In the rows, zero is written as 128.
A state moves one step at a time under one of 8 hidden systems, and each row is a state written as 26 numbers. Each run below is a few steps of one system.
Zeko, path 1, 8 rows:
[[154 128 160  84  97 178 140 198 159 172 100 123  93 172 157 121 115 119
  122 127 126 133 126 135 143 187]
 [ 98 120 156 145 156 120 186 158  79 133  91 115 129 129 146 116 163  95
  140 110 192 188 138 105 160 142]
 [175 100 162  59 129 152 144 124 139 186 118 114 118 152 131 139 120 106
  100 167 134 138 162 136 190 161]
 [121  94 144 103 112 123 157 107  83 107  74 119 146  80 122 124 142  79
  128 146 212 167 115 112 129 114]
 [163  86 116  78 152 104 139  63 125 158 151  99 150 116 107 143 125 117
  107 167 118 123 181 146 182 106]
 [149 107 115  89  87 120 107  89 123 101  95 123 137  59 105 122 123  95
  114 161 166 124  91 129  71  83]
 [125 123  88 139 179  71 112  54 119 121 174 111 154  98 100 136 136 138
  121 143  94 108 161 123 138  81]
 [146 145 102 105  81 133  66 109 163 104 132 137 119  88 108 127 101 127
  115 149  94  76  86 132  59 116]]
gonim, path 2, 8 rows:
[[186  90 136  87 112 142 104  60 140 145 150 142 146 113  93 153 109 134
   93 180 133 116 143 167 157  98]
 [136 119 115  89  78 127 117 120 121 102  82 114 125  59 109 109 126  86
  123 150 162 127  80 124  63 102]
 [174 133 135 123 196  92 101  72 132 159 135 129 135  95  96 128 152 126
   96 162 131 141 132 107 116  56]
 [137 157 128 103 128 127  58 136 165 120  93 143 120 102 141 139 105 115
  121 140 114  87  84  63  63 139]
 [116 138  83 172 163  78  96  72 131  97 171 134 157 113 120 141 129 164
  132 116  96 107 132 119 100  73]
 [160 127  79  77 101 118 111 147 191 150 131  95 118 147 165 125  97 149
  123 114  71  91 127 124  78 126]
 [104 149  70 169 132  62 160 113 117 121 139  84 128 118 165  96 168 132
  122  76 121 154 121 111  86 114]
 [169 145 122 111 146 106 125 116 167 187 141 112 118 182 190 139 136 146
   84 115  97 134 146  95 148 178]]
fima, path 3:
[[127 156 158 165 105 191  96 164 137 115 157 172 102 134  68 120 115 150
  140 143  98 104 103 187 120 124]
 [ 96 151 128 174 107 162 140 204 126 105 129 139 102 125  98  93 131 143
  164 101 120 136  97 171  85 101]
 [136 165 161 172 159 164 132 194 138 165 154 142  86 157  88  95 150 149
  133 119  97 148 124 170 128 110]
 [124 161 180 154 159 168 119 216 133 137  93 164  98 140 113 113 135 133
  152 117 148 150  97 116 100 111]
 [131 161 182 189 130 175 130 175 127 144 137 180 109 181 135 127 145 155
  120 106 148 163 104 146 146 155]
 [131 117 164 129 105 192 143 220 148 134 104 157 115 179 145 137  98 154
  160 109 145 140 119 153 130 138]
 [109 112 154 162 137 155 188 190 107 138 124 133 127 175 138 120 140 150
  157  93 159 179 146 164 167 128]
 [131 101 188 114 172 175 143 190 124 151 109 150 128 161 105 143 111 135
  163 144 153 147 157 143 181 114]]
suba, path 4:
[[177 142 164 127 129 126 141 134 140 178  92 137 112 158 179 120 160 121
   78 118 176 186 101  97 128 154]
 [126 124 160 175 108 144 118  96 117  97 121 190 164 164 169 173 120 156
  114 114 188 151 105 110 154 155]
 [134  76 103  93  46 147 145 109 143 103 128 127 159 151 169 160  84 146
  131 118 142 114 136 158 147 158]
 [113  84  68 123  96  84 192  99 104 107 140  80 158 115 149 116 135 134
  141  99 149 155 153 160 128  94]
 [185 100 114  90 162  82 142  65 132 170 129  97 144 109 128 125 149 119
   90 150 146 159 150 121 138  74]
 [131 116 148 110 173  98  96  90 110 109  81 145 157  84 130 153 126  98
  122 150 184 133 116  53 115 104]
 [109 120 121 114 132 124  67  73 130  85 140 154 160 107 115 176  86 130
  137 156 104  61 137  95 140 141]
 [ 81 126  76  90 102 104 124 139 127  99 128  77 124  88 127 116 108  96
  157 126  76  75 143 116 104 157]]
suba, path 5 (8 x 26):
[[115  83  94 117  47 152 148 142 132  75 127 131 155 132 144 144  84 153
  162 107 145 115 117 179 105 111]
 [148  89  71 118 109  98 172 112 138 135 158  86 143 125 125 111 127 159
  135 109 115 144 149 188 106  53]
 [176 111 126  97 184  89 138 122 142 168 100 106 136 108 131 120 146 126
  112 134 156 165 130 105  96  45]
 [138 128 160 130 201 115  75 105 137 118 107 178 161 119 125 168 109 141
  133 146 156 116 123  63 122  83]
 [101 111 123  93 137 143  80 143 148  91 116 147 153 127 132 171  66 139
  172 138  99  58 140  91 128 142]
 [ 69 124  78 124 139 108 143 162 125 105 154  81 128 124 123 119 109 131
  181 105  61  84 168 133 132 138]
 [129 148 114 115 183 101 152 152 130 187 148  67  92 129 115  91 160 108
  122 128  72 137 168 126 147 134]
 [125 168 185 147 199 126 123 153 109 165 105 138 100 129 119 115 169  94
  110 139 145 157 126  77 152 158]]
sibaz, path 6:
[[102  91 127 104  64 153 194 168  97 115  97  98 124 127 141 111 124  98
  151 113 172 157 133 164 146 159]
 [127  92 142 132 127 132 192 121  82 139 129 108 132 111  91 103 159 105
  130 138 173 186 149 182 167  94]
 [156 106 186 111 148 155 125 126 107 138  85 156 133  94  86 128 138  97
  118 170 200 166 110 129 137  83]
 [119 130 168 173 123 150  94  81  95  84 129 194 153 101  86 151 127 129
  118 152 180 132  97 131 135 110]
 [153 119 111 117  57 139  89  75 139  89 130 154 144  90 107 141 104 132
  106 150 144 105  82 154  81 102]
 [131 149  78 163 109  90 115 103 138  99 145 124 131  94 122 106 143 150
  120 107 118 130  87 138  46  63]
 [175 157 106 124 172  91  86 100 168 165 155 117 114 110 110 114 142 143
   97 143  78 114 120 114  80  73]
 [129 186 136 150 182 116  67 149 162 138 126 153 113 142 147 137 127 147
  123 117  86  98 108  62  90 138]]
sibaz, path 7:
[[ 98 155 139 202 155 112 134  94  76 106 157 142 124  95  76 105 178 116
  120 131 142 157 120 144 138 110]
 [186 136 159  78 101 156  79 107 153 154 109 145 103  93  93 123 123  95
   84 184 133 115  94 131 105 127]
 [ 95 180 131 217 115 127 104 128 110  88 141 169 122 122 129 118 154 143
  123  96 138 139  75 120  86 136]
 [191 134 107 102  83 134 102  85 169 164 167 123 112 134 115 123 123 144
   75 151  83 108 118 172 114 126]
 [128 170 121 168 136 117 125 187 155 131 108 136 109 150 169 107 144 154
  134  79 130 153  85 104  57 111]
 [169 142 128 143 161 122 114  97 159 174 190 136 127 178 126 141 132 169
   97 135  73 120 161 152 170 130]
 [137 134 142 110 127 151 114 201 172 135  81 144 124 172 188 147  96 150
  146  99 137 120 107  85  94 147]
 [104 115 107 170 139 118 154 112 121 117 185 129 152 182 148 150 121 177
  144  98  99 125 176 155 186 147]]
fir, path 8 (8 x 26):
[[126  82  98  84 185  80 162 120 123 141 116  81 159 120 142 137 123 125
  152 128 134 138 181 104 149  80]
 [129  97 124  71 186  86 132  99 108 137  91  93 149  82 124 136 129  85
  132 158 151 129 159  74 143 102]
 [104 118 114 119 184  75 110  57  95 111 127 115 162  88 122 150 134 100
  124 152 133 112 157  68 156 126]
 [100 116 119  93 142 111 102  74 103 110 137 115 148  94 113 154 112  90
  130 166 107  80 165  89 174 172]
 [ 78 133 106 120 118 104 139  86  89 114 149  88 126 101 123 121 142  81
  124 141  97 104 161 113 176 203]
 [127 155 131 115 120 119 128  92 111 161 152  97  98 116 116 110 158  80
   88 155  93 122 148 124 177 209]
 [141 158 130 138  80 119 124  66 112 141 145 121 107 114 138 114 164  90
   66 142 127 143 108 127 144 201]
 [162 144 118 143  69 131 115  65 144 145 174 138 121 153 148 133 138 141
   67 130 108 128 116 156 146 182]]
gonim, path 9:
[[120 131 179 102 134 183 135 214 121 145  93 129  88 116  79 101 124  94
  154 153 138 135 121 148 130 126]
 [ 99 153 179 175 197 154 118 169  98 123 129 158 111 113  63 114 147 117
  155 143 136 141 131 131 147 104]
 [119 146 175 131 157 187  87 195 148 128 131 170 105 146  81 137  98 142
  162 148  96  90 128 139 137 129]
 [ 80 136 129 173 138 156 131 190 115  90 144 143 120 121  76 111 118 150
  183 113 105 114 122 170 109  88]
 [136 133 142 124 163 161 144 211 153 165 142 120  96 158  98 104 121 151
  160 121  88 130 147 172 131  93]
 [ 87 164 149 171 154 146 149 225 119 130 111 128  93 145 125  97 148 127
  163  92 124 148 113 122 108 135]
 [113 150 165 181 187 156 134 182 132 146 156 158 116 189 122 135 133 165
  152 108 105 136 152 136 171 139]
 [ 86 131 145 159 101 182 139 212 128 103 130 151 116 172 136 134 101 153
  176  95 118 118 126 154 141 167]]
fir, path 10:
[[119 183 130 164 160 121  85 100 134 143 183 136 106 136 103 123 145 128
  101 141  56  95 137 117 150 174]
 [116 159 141 117  52 161 100 131 130 112 112 135  98 111 135 119 123  89
  107 139 122 105  87 121 111 209]
 [117 176 110 195 108 123 136 127 135 140 183 131 106 177 154 115 154 159
  104  90  81 134 124 152 139 183]
 [174 139 157  94  65 180 123 167 162 165 108 138  94 159 146 118 119 122
   97 132 130 136  96 149 117 177]
 [140 142 114 190  94 116 162 130 132 132 143 139 127 173 180 115 159 169
  104  73 155 184  99 151 105 122]
 [200 106 150  93 111 166 118 151 183 171 119 153 128 178 149 148  98 171
  109 133 139 140 119 155 125 100]
 [128  91  99 143  91 115 174 142 126 101 104 124 159 136 173 131 122 158
  147  81 187 169 109 144  88  76]
 [169  89 127  96 182 125 138 153 166 162 132 123 145 160 130 145 104 173
  146 128 118 133 163 140 135  53]]
Nufus, path 11:
[[ 77 113 128 148 110 148 128 113  78  75 150 134 139  79  52 124 122 109
  163 153 129 105 136 174 147 110]
 [115 127 107 111 117 144 121 139 129 120 165 104 105  92  51 100 118 119
  151 155  65  89 144 187 118 100]
 [ 93 179 129 169 144 139 110 168 117 116 146 124  87  93  64  86 151 113
  146 131  85 112 107 145  90 115]
 [121 173 143 163 178 141  66 137 148 124 166 163 111 128  79 130 120 152
  136 144  65  85 123 124 118 112]
 [ 92 160 143 161 116 167  72 170 145  85 135 178 120 137 115 144  92 152
  156 120  99  80  94 120  97 147]
 [104 139 119 172 119 158 122 173 151 113 171 154 125 185 136 140 100 188
  161  94  78 103 137 165 134 141]
 [125 145 146 128 120 173 134 229 163 152 119 132  94 180 146 115 112 151
  155 100  96 125 122 143 115 154]
 [121 148 178 171 180 157 141 198 130 153 126 159 115 187 140 134 137 154
  148 102 138 159 137 120 160 139]]
Zeko, path 12 (8 x 26):
[[118  97 107 156 114 134 192 169 127 124 149 118 142 177 151 125 122 177
  162  80 136 160 151 184 143  98]
 [190 127 157 115 138 151 139 182 173 183 106 138 107 167 144 113 133 156
  113 118 145 170 108 144  99  86]
 [139 136 179 148 205 119 113 133 122 143  93 165 142 142 150 152 145 131
  121 129 183 164 122  61 141 115]
 [131  96 152  79 134 144 104 119 138 122 101 149 160 149 162 184  81 124
  134 147 145  96 152  81 172 173]
 [ 93  67  97  82  99 117 172 147 107  93  90  94 162 110 153 140  96 113
  177 113 163 125 148 123 128 118]
 [154  96  94  67 152 104 164 150 146 172 124  63 119 119 120 102 127 122
  141 132 101 134 167 148 120  74]
 [150 152 145 100 175 110 102 139 130 154  88 113 102  73  97 100 152  84
  113 157 136 137 104  87  78  86]
 [105 152 144 123 189 107  79  84 107 124 135 134 130  93  97 145 132  91
  120 169 103  90 148  68 160 158]]
dil, path 13 (8 x 26):
[[155 116 142  42 121 144 129 143 145 175 100  92 105 126 139 127 116  81
  113 161 112 113 154 109 158 184]
 [ 86 128 142 141 133 112 151 109  66  99  95 117 130  69 105 109 163  66
  132 140 186 159 115 104 134 136]
 [156 103 136  71 118 145  97  71 130 138 147 127 134  96  78 147 104 104
  108 193 107  88 152 148 163 132]
 [109 133  99 119  73 119 127 132 111  86 100 109 119  60 110  98 134  92
  136 125 146 126  82 137  55 105]
 [172 143 116 132 137 116 118  73 138 169 184 111 108 113  79 104 156 129
   82 159  81 129 137 173 135 106]
 [151 172 137 125 116 130  77 147 157 130  94 148 103 102 138 112 135 116
  103 130 132 121  62  88  46 125]
 [132 155 135 205 156 115 102  66 112 113 181 174 143 132  99 139 153 162
  102 130 124 138 118 143 140 101]
 [151 138 118 118  87 153  75 147 185 116 126 164 130 159 163 156  81 172
  126 114 104  88  93 120  80 140]]
Nufus, path 14 (8 x 26):
[[108 156  92 135 107 135 148 185 142 143 159  83  82 133 112  81 139 128
  143 105  56 116 133 172 104 143]
 [125 194 157 164 185 132 104 175 138 169 141 134  78 141 109  97 163 124
  116 123  86 134 116 104 121 150]
 [128 162 184 157 169 160  61 135 140 123 126 196 126 153 118 163 113 143
  123 146 125 102 111  84 145 157]
 [108 108 145 148  84 177 108 139 136  83 137 181 154 168 140 174  79 167
  153 119 140 102 122 149 150 158]
 [127  99 114 122  71 168 176 184 142 131 143 116 120 176 144 120 104 161
  156  98 115 133 143 203 143 136]
 [144 135 154 127 148 149 175 205 131 182 113 104  89 155 125  89 156 123
  133 113 132 177 133 157 131 114]
 [148 136 194 134 210 143 115 154 123 164  99 159 121 133 104 133 141 121
  125 151 165 161 131  97 150  96]
 [119  89 169 116 151 153 100 118 112  90  96 181 171 116 105 176  87 132
  159 156 182 116 130 108 151  96]]
fima, path 15:
[[102  84  79 110 119 112 146 104 131 106 166 104 165 147 139 158  90 157
  160 116  88  93 181 150 168 127]
 [ 80 106  92 108 181  86 141 125 107 109 134  79 149  94 108 131 116 111
  175 132  97  97 184 105 147 106]
 [ 94 151 133 137 192 102  95  83  96 117 145 126 132  89  87 137 141  92
  127 162  97  95 155  82 163 148]
 [ 93 158 129 126 107 136  70 101 115  88 127 144 123  83 106 139 114  90
  126 157 105  71 107  90 119 186]
 [ 96 156  91 140  52 130 123 109 118  99 156 103 105 104 120 104 135 104
  116 124  83  95 110 156 115 195]
 [132 141  93  88  92 123 145 152 138 152 135  64  82  93 102  77 141  90
  120 137  77 113 128 160  95 142]
 [145 162 132 122 143 104 142 129 113 166 112  90  88  81 101  72 184  77
   94 143 132 161 107 119  95 117]
 [189 164 165 116 122 139  89 106 146 165 109 151  97 108 117 112 154 101
   63 160 149 150  78 111  96 132]]
dil, path 16 (8 x 26):
[[134 138 163 150 103 193  87 153 153 116 154 190 124 169 105 155  91 167
  138 140 109  95 116 165 145 150]
 [108 127 131 174  70 172 157 189 129 103 132 150 120 161 137 115 120 163
  154  88 146 149 101 187 110 128]
 [170 118 155 130 118 168 165 169 144 181 146 133 109 192 136 119 133 160
  115 117 130 169 145 187 165 129]
 [149 116 177 121 138 155 154 187 130 150  71 150 124 154 159 131 130 132
  134 115 198 182 110 115 126 117]
 [144  76 168 126 167 142 150 115 110 132 119 156 168 148 113 160 114 150
  142 142 185 159 159 142 181  78]
 [137  62 117  66 121 139 143 163 146 114  87 120 159 123 137 150  78 140
  175 129 158 120 143 132 113  70]
 [118  89  93 112 165  94 182 144 113 138 132  75 142 112 108 108 137 133
  161 118 128 150 170 153 128  53]
 [147 123 127  66 197 108 121 165 154 175 102  85 113 112 120 116 122 109
  140 146  99 116 155  92 114  89]]

Which system made each of these runs?
path 17 (2 x 26):
[[143  97 144 137 143 105 139  46  99 125 136 147 171 135 146 164 140 129
   98 142 181 158 151 113 185 130]
 [130  78 131  66  91 127 128  80 111 104  91 121 164  97 144 162  98  92
  125 157 177 116 139 106 150 150]]
	suba
path 18:
[[129 151 181 126 169 143  87 166 137 130  69 167 124 129 146 145 121 113
  131 133 166 132  95  51 106 142]
 [104 133 121 170 104 133 106  62 112  94 181 158 151 149 132 162 118 152
  116 129 106 103 141 140 179 182]]
	sibaz
path 19, 2 rows:
[[138 166 146 131 130 133 146 133 121 182 150  98  81 139 118  91 172  93
   88 142  94 145 141 140 166 196]
 [165 159 156 145  84 136 119  82 122 150 126 149 104 120 136 113 166 101
   57 142 161 164  82 128 123 174]]
	fir
path 20 (2 x 26):
[[ 87 163 147 205 185 111 140 156  97 112 120 149 130 142 147 123 161 137
  145  88 155 166 118  88 128 130]
 [143 129 202 118 164 184  83 157 138 140 109 188 128 154 107 162  98 134
  135 163 145 113 128 107 168 144]]
	fir
path 21:
[[143 114 118 147 144 101 170 124 135 156 134 120 150 193 203 148 138 166
  114  84 147 173 153 114 161 144]
 [166 101 146  64 120 130 150 149 144 169  71 110 129 150 185 138 120 107
  111 129 170 155 130  87 137 156]]
	Nufus
path 22 (2 x 26):
[[147 159 126 108 123 128 112 163 174 168 120 116 104 177 192 131 122 133
  109 108  89 113 125  86 121 198]
 [ 82 152 151 195 151 108 146 116  80 108 124 144 137 143 160 136 163 120
  123  99 166 165 125  87 165 177]]
	dil
path 23:
[[109 110 104  72 148 100 132 114 105 122 112  74 126  58  83 108 130  70
  144 164 110 105 151 116 121 106]
 [ 76 148 106 146 159  89 121  90  83  99 144 100 126  65  81 107 154  84
  137 147 106 108 141 105 128 130]]
	Nufus
path 24, 2 rows:
[[117 103 130 124  68 152 168  93  86 118 152 110 122 103  85 109 142  95
  116 151 143 143 141 198 177 155]
 [163 121 168  92  95 164 142 118 110 163 116 122  98  98  80 101 149  76
   93 176 155 155 118 171 152 142]]
	gonim
path 25, 2 rows:
[[169 124 131 114  58 175 114 110 151 143 167 142 107 136  94 122 115 137
   97 154 100 113 117 204 139 144]
 [148 140 128 148  69 142 147 130 115 126 123 125 101  94  98  84 160 113
  103 128 158 168  82 183  80  99]]
	gonim
path 26, 2 rows:
[[ 89 114 150 144  81 175 181 181  97 116 126 123 116 156 129 117 128 119
  155 111 147 150 141 174 177 182]
 [120  96 165  97 125 179 172 186 105 148 116 110 110 132  84 111 123 100
  158 149 139 142 159 180 181 133]]
	fima
path 27, 2 rows:
[[169 150 111 133 181 103  94 112 178 170 170 130 124 164 142 139 124 174
  106 123  70 113 143 115 120  99]
 [108 148 109 138 166  90 104 152 147 107  92 132 142 131 184 144 120 143
  148  92 134 118 107  46  72 117]]
	fima
path 28:
[[ 66 156 126 138  94 152 146 202 114 107 114 107  93 130 133 101 128 101
  161  99 104 112 119 124 121 202]
 [128 161 128 176 116 140 156 132 122 161 186 118  95 165 113  99 163 140
  107 114  83 148 143 185 164 166]]
	suba
path 29, 2 rows:
[[118 130 132 118 173  80 123  86 108 132  98 118 153 119 174 151 144  98
  111 128 159 142 140  39 149 162]
 [ 97 103 107 108 130  95 109  60 104  88 127 126 173 104 145 171 104 111
  133 143 134  93 153  79 160 159]]
	dil
path 30:
[[105  77 146 136 142 155 135 139 114  87 123 169 177 152 125 174  85 164
  178 123 167 123 151 140 167  97]
 [126  60 109  67 121 143 157 150 132 124 128  99 151 129 109 143  83 136
  175 142 119 106 178 171 159  95]]
	suba
path 31 (2 x 26):
[[182 142 147 108 166 106  81  94 163 164 108 150 135 144 174 159 128 135
   81 141 141 129 114  59 118 138]
 [136 122 107 129  87 106 120  95 146 108 107 141 159 153 215 163 114 148
  106  98 161 133 102  82 108 166]]
	fima
path 32 (2 x 26):
[[117 103 130 115 131 108 133  79  83  97 106 120 148  54  82 119 142  84
  130 160 176 140 121 127 120  81]
 [127 139 135 128 139 108  92  69  95 101 112 138 132  49  76 121 148  85
  111 169 158 124 100 106 101  95]]
	sibaz
